(in the rows, 128 means zero)
Each path is a new rotation, seen through one point. The rows after it are directions, each followed by how far the rotation turns it, in deg/step (0 if it stays put).
Each turn is a multiple of 5 degrees from 10 to 175, or 0.
Each row of a path follows its step; steps can be skipped.
path 1
step 0: [119 129 136 131 132 135 128 118 122 108 140 134 120 131 137 136 132 125
 128 119 125 124 130 131 129 126 129 130 124 128 126 130 134 132 125 138]
step 3: [119 117 136 122 132 138 123 121 124 130 129 121 133 134 131 128 128 127
 129 119 122 136 144 119 132 124 132 141 128 129 125 124 120 133 131 121]
step 5: [120 133 135 126 119 131 125 111 143 126 134 131 138 131 136 124 141 136
 115 128 126 125 132 127 127 126 132 130 126 125 129 126 126 127 119 127]
step 8: [138 126 128 125 129 135 130 120 128 123 145 143 132 126 122 125 124 122
 124 122 118 133 132 123 136 119 126 136 125 129 124 137 125 127 122 133]
step 9: [126 140 127 134 132 137 132 135 115 134 118 113 125 127 121 132 133 131
 132 123 125 124 123 121 131 124 128 116 130 134 126 125 116 128 129 129]
step 10: [140 129 128 120 123 129 128 126 133 128 128 136 138 116 127 125 124 134
 121 127 137 119 130 132 131 132 127 129 125 117 133 121 131 120 121 145]
step 12: [131 128 130 128 132 131 127 133 129 133 120 115 125 118 129 120 117 122
 135 137 133 115 135 140 126 124 111 123 127 123 127 125 128 127 127 129]
step 13: [126 121 133 142 122 125 128 115 128 121 129 140 132 125 126 118 144 124
 131 132 124 129 126 126 133 131 137 132 129 119 121 127 133 122 128 135]
step 14: [132 122 122 131 134 125 124 138 127 121 128 122 128 126 133 135 124 129
 134 135 119 121 123 123 124 119 122 129 126 131 121 130 114 143 117 119]
step 15: [113 134 120 129 118 120 129 126 121 127 119 130 133 116 128 133 131 122
 130 133 146 128 132 124 125 129 123 123 132 123 126 128 131 119 132 137]
step 16: [135 122 121 129 120 132 124 133 132 123 141 130 121 126 129 134 132 127
 125 125 114 130 131 122 127 139 129 149 129 120 127 125 127 137 128 129]
Speeds:
[131 130 129 127 124 128 128 128 125 128 126 129 128 130 127 126 130 128
 126 131 133 132 128 128 126 128 124 124 125 126 125 124 131 129 127 127] | 135
[124 130 127 130 128 128 130 127 129 130 124 127 127 129 129 125 131 128
 125 126 124 129 130 125 125 130 131 126 127 126 127 124 124 128 130 126] | 170
[128 133 126 128 123 128 131 131 128 129 132 131 127 128 129 132 128 124
 126 128 127 127 129 125 126 130 127 128 130 129 127 130 127 127 126 126] | 40
path 2
step 1: [142 132 131 142 123 132 126 132 134 132 121 128 117 132 117 130 127 123
 132 125 131 113 136 134 125 125 117 131 121 118 130 134 130 134 112 130]
step 2: [126 126 139 140 136 127 128 141 126 127 143 123 130 128 121 132 128 133
 114 125 133 130 126 128 117 136 141 117 117 128 134 131 125 129 131 124]
step 4: [132 131 131 137 129 128 122 128 132 134 124 132 130 129 139 142 122 117
 136 135 129 120 122 127 134 125 132 148 125 123 132 114 120 121 121 132]
step 5: [114 127 125 125 135 135 142 137 123 128 132 122 125 124 121 126 120 126
 140 134 140 123 114 134 131 130 133 129 119 130 134 131 131 137 141 127]
step 6: [129 126 139 118 125 121 128 129 123 129 125 115 121 121 136 118 137 124
 135 127 109 130 135 126 135 128 136 122 133 126 124 122 133 137 138 123]
step 7: [127 131 139 133 138 121 131 121 126 122 121 134 141 139 147 127 128 120
 139 125 133 132 133 130 119 128 116 134 134 126 118 128 124 127 126 129]
step 11: [117 115 129 123 121 143 125 129 126 127 127 134 126 135 117 135 128 126
 121 129 119 122 133 130 120 130 128 145 119 118 124 134 137 122 120 135]
step 12: [132 137 138 134 126 133 132 122 127 129 142 118 121 126 111 118 116 131
 126 127 125 133 132 141 127 133 127 124 134 140 136 130 129 121 126 136]
step 13: [140 131 124 120 123 133 119 137 127 120 129 123 127 142 139 131 126 136
 125 134 123 139 123 122 118 130 133 118 139 125 136 119 117 125 131 125]
step 15: [130 128 124 125 128 128 130 128 129 143 136 122 130 120 116 129 127 114
 128 132 127 133 116 140 140 118 118 134 133 136 135 129 127 130 126 113]
step 16: [136 129 128 121 130 126 121 137 123 121 118 122 127 126 132 131 133 135
 128 133 134 117 135 143 125 124 122 115 132 122 132 132 129 136 146 121]
Speeds:
[132 127 127 129 127 126 128 123 128 125 126 128 128 129 130 132 131 130
 133 131 125 129 128 127 128 129 127 128 126 128 129 132 125 126 130 129] | 110
[128 132 131 131 124 124 127 130 132 129 126 129 130 130 126 125 128 129
 130 127 125 128 127 130 130 127 124 130 130 129 130 126 125 129 129 127] | 125
[127 122 128 129 130 131 132 128 133 130 131 129 126 129 127 128 131 129
 131 126 129 127 128 130 128 128 127 130 124 129 130 127 128 127 126 126] | 110
[128 127 129 126 129 128 128 129 125 127 130 128 126 126 124 129 128 126
 130 127 125 127 128 130 128 123 124 129 125 123 125 127 128 130 132 130] | 70
path 3
step 0: [131 137 137 137 131 131 126 124 125 130 130 125 136 134 129 126 135 125
 132 129 140 131 138 124 117 111 132 142 113 133 122 120 124 137 122 127]
step 1: [122 125 134 131 124 130 121 128 134 126 127 128 119 141 122 121 136 113
 129 127 129 123 122 131 119 135 131 142 139 138 126 129 139 133 117 119]
step 3: [128 127 136 132 118 133 124 127 146 130 135 113 126 128 125 127 133 106
 129 125 132 140 138 127 129 122 129 131 124 126 127 127 138 130 129 125]
step 5: [138 128 130 139 135 131 119 140 132 132 131 124 129 130 123 137 136 126
 126 127 136 135 140 129 117 120 123 125 128 128 117 127 133 143 118 126]
step 6: [123 141 127 131 122 137 128 121 129 129 133 133 129 137 132 131 131 110
 137 121 130 133 126 128 122 124 147 131 138 140 121 129 133 129 120 128]
step 7: [123 137 143 132 129 125 122 132 133 112 135 127 129 128 127 128 134 126
 115 132 139 123 122 126 122 121 133 130 123 124 114 128 126 136 119 116]
step 8: [119 123 121 133 114 133 127 135 134 123 133 110 128 139 125 133 139 115
 125 125 124 141 125 128 121 134 125 128 127 140 120 130 130 133 124 130]
step 10: [130 137 132 135 126 133 132 126 134 124 127 122 132 121 134 127 151 125
 126 120 129 143 136 121 121 125 121 130 129 123 123 121 129 144 125 125]
step 12: [137 133 129 131 136 123 124 122 133 118 137 129 135 133 126 136 143 127
 123 132 134 134 118 123 118 125 136 121 139 123 119 137 135 137 124 122]
step 13: [115 144 121 130 120 130 132 123 131 118 133 113 129 134 126 128 133 120
 132 124 135 140 131 129 118 121 134 135 115 128 119 133 127 121 128 125]
step 14: [123 126 128 133 124 122 116 122 139 119 139 130 137 127 132 120 134 117
 119 131 124 123 127 128 117 144 121 128 128 124 125 138 127 132 117 117]
Speeds:
[126 126 128 124 129 134 130 128 128 126 126 127 130 126 126 131 130 126
 133 127 129 129 125 125 126 128 127 127 129 130 131 128 126 126 126 125] | 160
[129 124 126 126 125 130 131 128 125 127 132 128 129 130 128 126 126 125
 129 129 126 127 133 129 126 129 130 127 127 129 128 125 133 126 127 127] | 140
[131 126 127 125 127 126 129 130 123 131 123 127 129 128 130 125 126 129
 129 129 130 129 127 130 134 130 128 126 129 127 128 127 126 126 129 126] | 0
[125 130 128 127 126 129 126 128 130 130 126 126 127 130 133 131 127 129
 129 127 126 128 128 132 128 129 128 132 129 128 130 128 132 124 124 129] | 145
[128 130 129 130 133 132 128 128 126 129 125 133 129 132 130 124 127 129
 130 125 125 129 129 130 128 126 125 128 129 128 128 128 129 132 126 127] | 70
